Here is a table of points, one per row:
array([15, 5, -6, -26, 17, -28, 32, 28, -3, -2, -21, 0, 19,
       -24, 19, -45, -11, 9, 3, -27, -9, 17, 5, 21, -10, 23,
       42, -3, -3, -12, -35, 25, -40, 19, -20, -28, -12, 17, -33])
array([-39, 7, 5, 15, -71, 7, 0, 3, -19, 50, 2, 36, 6,
       10, -9, -9, -9, -34, -49, -22, -48, 59, -33, -15, -16, -13,
       15, -16, -29, 13, 10, -16, 1, 14, -36, 42, 27, 34, 1])
array([28, -2, -28, -19, 6, 22, 6, 9, 29, -30, -23, 15, -20,
       3, 28, 11, 10, 18, 19, 33, 5, -9, 23, -1, 16, 28,
       10, 29, -5, 15, 4, 32, 33, 16, -3, -21, -33, -28, -8])
array([-14, 45, -25, 31, -17, 0, -26, 16, 5, 16, -2, 36, 1,
       23, -1, -20, 37, -40, -39, -2, 9, 16, 40, -26, 15, -18,
       -6, -7, -4, 65, 6, 13, 6, 7, -26, 13, 1, 23, -5])
array([26, 3, -19, -27, 17, -11, 25, 24, 15, -18, -20, 8, 9,
       -14, 26, -22, -4, 16, 15, -3, 3, 4, 15, 17, 7, 29,
       30, 11, -2, 5, -22, 35, -7, 19, -14, -28, -26, -3, -26])
array([-16, 42, -21, 37, -5, -17, -26, 9, 5, 13, 2, 36, 5,
       15, -6, -16, 35, -39, -41, -1, 34, 0, 44, -23, 3, -25,
       -11, -12, 10, 64, 10, 9, 0, 5, -20, 15, 2, 20, -3])
array([39, -17, -15, 9, -2, -10, -35, 2, 13, 11, 29, -26, -27,
       73, -33, 16, 56, 9, 51, -17, 17, 2, -37, 55, 98, -11,
       -43, -5, -48, -45, 28, -15, 15, -26, -8, 16, -7, 23, 5])
array([13, -22, -25, -10, -15, 40, -7, -8, 30, -29, -42, 33, -56,
       8, 23, 30, 9, 16, -3, 60, 1, -9, 9, -16, -13, 22,
       14, 42, -20, -13, 22, 8, 34, 31, -3, -3, -22, -38, -4])
array([12, -31, -26, -19, -29, 47, -1, -5, 29, -25, -51, 40, -60,
       8, 28, 27, 0, 18, -6, 59, -15, 5, -5, -13, -17, 29,
       26, 46, -34, -26, 17, 7, 29, 42, -12, 0, -21, -35, -11])
array([-19, -39, 25, 12, -15, -4, 14, -51, -1, -3, 15, 1, -16,
       -26, -10, 68, -28, 22, 6, 36, 21, -30, -33, 1, -50, -8,
       -20, 2, 28, -25, 51, -23, 49, -11, 31, 26, 7, -46, 40])
array([-7, -16, 0, -19, 23, 114, -22, 1, -3, -16, 19, -7, 77,
       -2, -6, -6, -33, -18, -33, -19, 82, -24, -23, -77, 42, -2,
       -8, -3, -34, -6, -49, -44, -42, -7, 14, 43, 13, -6, -4])
array([9, -35, 13, -43, -33, -1, 56, 0, -3, 10, 10, -3, 28,
       -27, 19, 17, -55, 34, 30, -17, -43, 32, -58, 34, -6, 36,
       27, 2, -8, -25, -2, 15, 31, 6, -8, 2, -9, -13, 2])
array([13, -28, 1, 2, 4, -45, -50, 2, 12, 2, 24, 10, -19,
       58, -24, 15, -1, 4, 19, 2, 21, -18, -14, 58, 32, -22,
       -31, 3, -20, -27, -14, -31, -33, 12, -9, 16, 12, 26, -19])
array([-13, -17, 29, -27, 3, -38, -76, 15, 7, -19, 41, 17, 4,
       57, 2, 22, -86, 4, 15, 31, -64, -26, 37, 42, -5, -22,
       -41, 25, 27, 50, -91, -32, -49, 31, 11, -15, 34, 21, -30])
array([23, -17, -23, 5, 14, 81, -6, -5, 5, 4, 18, -19, 42,
       19, -26, -1, 41, -10, -3, -36, 109, -10, -54, -34, 88, -2,
       -16, -17, -62, -49, 19, -29, -4, -29, -3, 52, -9, 2, 10])
array([-35, 10, 28, 26, -18, -25, 8, -17, -28, 34, 27, -9, 21,
       -17, -23, 3, -10, -18, -20, -26, -11, 12, -19, -5, -29, -26,
       -12, -32, 22, 8, 18, -19, 1, -22, 6, 23, 28, 15, 24])
array([-16, -20, 13, -20, 20, 81, -38, 3, -7, -18, 6, -4, 40,
       7, -5, -9, -46, -15, -32, -1, 31, -22, -8, -56, 8, -8,
       -5, 8, -24, -14, -65, -50, -65, 10, 15, 22, 26, 3, -16])
array([21, 25, -19, -1, 44, -10, -1, 17, 12, -26, -24, -7, -10,
       -8, 14, -28, 28, 2, 7, 8, 20, -20, 50, -5, 4, 9,
       10, 9, 15, 16, -14, 28, -17, 4, 4, -38, -21, -4, -17])
array([-38, 8, 22, 29, -28, -39, 9, -16, -24, 40, 31, 13, 32,
       -16, -22, 5, -16, -23, -32, -28, 9, 14, -21, 1, -33, -29,
       -9, -35, 21, 20, 19, -18, 1, -12, -7, 37, 27, 19, 18])
array([2, -39, 24, -40, -34, -13, 62, -6, -12, 18, 19, -9, 38,
       -35, 13, 19, -65, 34, 29, -26, -42, 32, -69, 39, -16, 30,
       25, -7, -1, -31, -1, 8, 26, 0, -5, 8, -2, -10, 7])
array([-34, 11, 12, 13, -63, -1, 10, 1, -22, 51, 23, 19, 27,
       5, -10, -3, -16, -27, -30, -33, -47, 55, -36, -6, -3, -12,
       3, -25, -13, 25, 11, -9, 17, -4, -27, 38, 24, 30, 12])
array([17, 1, -21, 6, 19, 15, -10, -11, 28, -35, -16, 11, -32,
       1, 14, 29, 22, 12, 11, 50, 34, -37, 36, -14, 0, 7,
       -12, 25, 16, 19, 24, 17, 39, 3, 16, -14, -25, -40, 9])
array([30, 5, -25, -28, 16, -3, 21, 25, 19, -22, -23, 10, 4,
       -8, 29, -20, 1, 16, 17, 3, 2, 3, 21, 13, 15, 31,
       28, 16, -4, 12, -20, 39, 1, 20, -14, -30, -31, -7, -25])
array([23, 14, -22, -25, 28, -31, 24, 38, 8, -12, -33, 14, 14,
       -18, 25, -56, 1, 4, -3, -21, 11, 11, 26, 19, -4, 24,
       47, 3, -6, 1, -42, 35, -49, 31, -29, -34, -22, 20, -47])
array([24, -35, -5, 17, -2, -89, -50, -2, 13, 13, 11, 9, -65,
       73, -37, 14, 36, 11, 33, 3, 15, -9, -25, 98, 32, -27,
       -30, 0, -32, -64, 17, -29, -31, 14, -21, 12, 7, 38, -21])
array([-25, 5, 47, 22, 24, -25, 14, -30, -37, 13, 24, -59, 7,
       -35, -27, 4, -5, 3, 11, -19, -16, -17, -10, -5, -39, -24,
       -22, -29, 45, -24, 17, -23, -8, -47, 44, -9, 27, -4, 37])
array([-19, 31, 16, 28, 9, 5, -12, -8, -20, 10, 7, -32, -9,
       -2, -17, -10, 27, -18, -6, -7, -25, -1, 20, -26, -5, -21,
       -20, -15, 20, 14, 13, -8, 1, -32, 21, -9, 17, 7, 23])
array([-5, -31, 2, 3, -14, 16, 3, -32, 13, -15, -11, 15, -36,
       -10, 5, 51, -10, 19, 2, 48, 13, -22, -13, -8, -34, 4,
       -6, 20, 7, -19, 39, -9, 43, 7, 17, 13, -6, -43, 21])
array([6, 20, 2, 9, 42, -19, 2, 1, -3, -15, -9, -22, -5,
       -18, 0, -18, 20, 1, 6, 1, 16, -24, 35, -5, -13, -4,
       -1, -4, 28, 4, -3, 11, -16, -12, 18, -29, -6, -5, 0])
array([-8, -24, 12, 14, 0, -2, 4, -40, 7, -13, 9, 1, -19,
       -18, -5, 57, -10, 18, 8, 40, 31, -37, -8, -4, -35, -7,
       -22, 7, 30, -7, 44, -11, 47, -11, 30, 14, -2, -45, 33])
array([-4, 7, 19, 4, 28, -28, 18, -6, -16, 0, 3, -29, 9,
       -29, -6, -13, -2, 6, 8, -15, 1, -12, 6, 5, -26, -5,
       3, -15, 28, -13, -3, 1, -18, -17, 18, -18, 6, 0, 6])
array([15, -17, 2, -33, -10, -9, 42, 8, 2, -1, 0, -1, 22,
       -23, 20, 1, -33, 25, 23, -13, -20, 17, -26, 27, -2, 30,
       25, 3, -1, -10, -9, 22, 14, 8, -9, -10, -15, -8, -7])
array([-5, 21, 13, 27, 57, -42, -2, -13, -10, -14, 1, -27, -2,
       -29, -14, -12, 21, -3, -1, 1, 46, -45, 40, -6, -34, -22,
       -14, -16, 49, 3, 5, -1, -26, -22, 31, -23, 3, -7, 10])
array([24, 11, -19, -18, 27, -12, 16, 22, 13, -21, -23, 3, 2,
       -12, 22, -26, 8, 10, 11, 0, 10, -4, 28, 9, 5, 21,
       24, 10, 4, 8, -20, 32, -13, 15, -9, -32, -24, -2, -24])
array([-24, 17, 43, 25, 19, 2, 2, -26, -37, 11, 19, -69, -7,
       -21, -27, 2, 12, -3, 14, -13, -43, -9, -1, -20, -21, -23,
       -29, -23, 36, -17, 19, -21, 3, -55, 47, -16, 28, -4, 42])
array([0, -1, 16, -12, 16, -30, 32, 6, -16, 6, -3, -20, 19,
       -32, 3, -25, -17, 10, 8, -27, -12, 7, -9, 17, -23, 8,
       22, -14, 14, -21, -16, 7, -27, -3, 2, -18, 3, 9, -8])
array([-16, 33, 22, 28, 21, 17, -15, -12, -24, 3, 5, -55, -20,
       -3, -19, -9, 35, -13, 7, -2, -40, -7, 25, -33, -1, -21,
       -27, -12, 25, 4, 14, -9, 3, -45, 37, -23, 18, 0, 32])
array([-12, 48, -33, 23, -37, 38, -35, 27, 6, 17, -23, 36, -23,
       41, 6, -31, 48, -45, -43, 4, -37, 42, 37, -42, 30, -8,
       4, 7, -33, 56, 1, 13, 6, 15, -35, 7, 2, 30, -11])
array([-19, 34, -15, 16, -49, 27, -16, 18, -6, 31, -3, 25, -2,
       28, 0, -20, 23, -37, -34, -12, -49, 50, 7, -28, 22, -8,
       3, -5, -27, 45, 4, 6, 14, 5, -31, 17, 10, 30, -1])
array([28, -11, -20, -36, -10, 19, 27, 16, 21, -17, -18, 11, -1,
       -4, 32, 4, -13, 25, 25, 12, -22, 15, -4, 13, 18, 39,
       25, 24, -15, 3, -7, 34, 30, 18, -13, -19, -29, -19, -13])
Along one direction, these points spread out more than along any other. Take the direction at right angles to it along which they spread out most. Go by this last direction. For each point below, how far along it does it lie, from 0 to 99? 50 is the average, and the first point above lies past it. One standard deviation of the points above along it is 16.
array([24, 11, -19, -18, 27, -12, 16, 22, 13, -21, -23, 3, 2,
       -12, 22, -26, 8, 10, 11, 0, 10, -4, 28, 9, 5, 21,
       24, 10, 4, 8, -20, 32, -13, 15, -9, -32, -24, -2, -24]) 52
array([12, -31, -26, -19, -29, 47, -1, -5, 29, -25, -51, 40, -60,
       8, 28, 27, 0, 18, -6, 59, -15, 5, -5, -13, -17, 29,
       26, 46, -34, -26, 17, 7, 29, 42, -12, 0, -21, -35, -11]) 43
array([23, -17, -23, 5, 14, 81, -6, -5, 5, 4, 18, -19, 42,
       19, -26, -1, 41, -10, -3, -36, 109, -10, -54, -34, 88, -2,
       -16, -17, -62, -49, 19, -29, -4, -29, -3, 52, -9, 2, 10]) 60
array([-12, 48, -33, 23, -37, 38, -35, 27, 6, 17, -23, 36, -23,
       41, 6, -31, 48, -45, -43, 4, -37, 42, 37, -42, 30, -8,
       4, 7, -33, 56, 1, 13, 6, 15, -35, 7, 2, 30, -11]) 90
array([21, 25, -19, -1, 44, -10, -1, 17, 12, -26, -24, -7, -10,
       -8, 14, -28, 28, 2, 7, 8, 20, -20, 50, -5, 4, 9,
       10, 9, 15, 16, -14, 28, -17, 4, 4, -38, -21, -4, -17]) 53
array([-35, 10, 28, 26, -18, -25, 8, -17, -28, 34, 27, -9, 21,
       -17, -23, 3, -10, -18, -20, -26, -11, 12, -19, -5, -29, -26,
       -12, -32, 22, 8, 18, -19, 1, -22, 6, 23, 28, 15, 24]) 50
array([-8, -24, 12, 14, 0, -2, 4, -40, 7, -13, 9, 1, -19,
       -18, -5, 57, -10, 18, 8, 40, 31, -37, -8, -4, -35, -7,
       -22, 7, 30, -7, 44, -11, 47, -11, 30, 14, -2, -45, 33]) 22
array([0, -1, 16, -12, 16, -30, 32, 6, -16, 6, -3, -20, 19,
       -32, 3, -25, -17, 10, 8, -27, -12, 7, -9, 17, -23, 8,
       22, -14, 14, -21, -16, 7, -27, -3, 2, -18, 3, 9, -8]) 43
array([-16, 33, 22, 28, 21, 17, -15, -12, -24, 3, 5, -55, -20,
       -3, -19, -9, 35, -13, 7, -2, -40, -7, 25, -33, -1, -21,
       -27, -12, 25, 4, 14, -9, 3, -45, 37, -23, 18, 0, 32]) 48
array([-16, 42, -21, 37, -5, -17, -26, 9, 5, 13, 2, 36, 5,
       15, -6, -16, 35, -39, -41, -1, 34, 0, 44, -23, 3, -25,
       -11, -12, 10, 64, 10, 9, 0, 5, -20, 15, 2, 20, -3]) 75
array([39, -17, -15, 9, -2, -10, -35, 2, 13, 11, 29, -26, -27,
       73, -33, 16, 56, 9, 51, -17, 17, 2, -37, 55, 98, -11,
       -43, -5, -48, -45, 28, -15, 15, -26, -8, 16, -7, 23, 5]) 54
array([-4, 7, 19, 4, 28, -28, 18, -6, -16, 0, 3, -29, 9,
       -29, -6, -13, -2, 6, 8, -15, 1, -12, 6, 5, -26, -5,
       3, -15, 28, -13, -3, 1, -18, -17, 18, -18, 6, 0, 6]) 39
array([2, -39, 24, -40, -34, -13, 62, -6, -12, 18, 19, -9, 38,
       -35, 13, 19, -65, 34, 29, -26, -42, 32, -69, 39, -16, 30,
       25, -7, -1, -31, -1, 8, 26, 0, -5, 8, -2, -10, 7]) 28
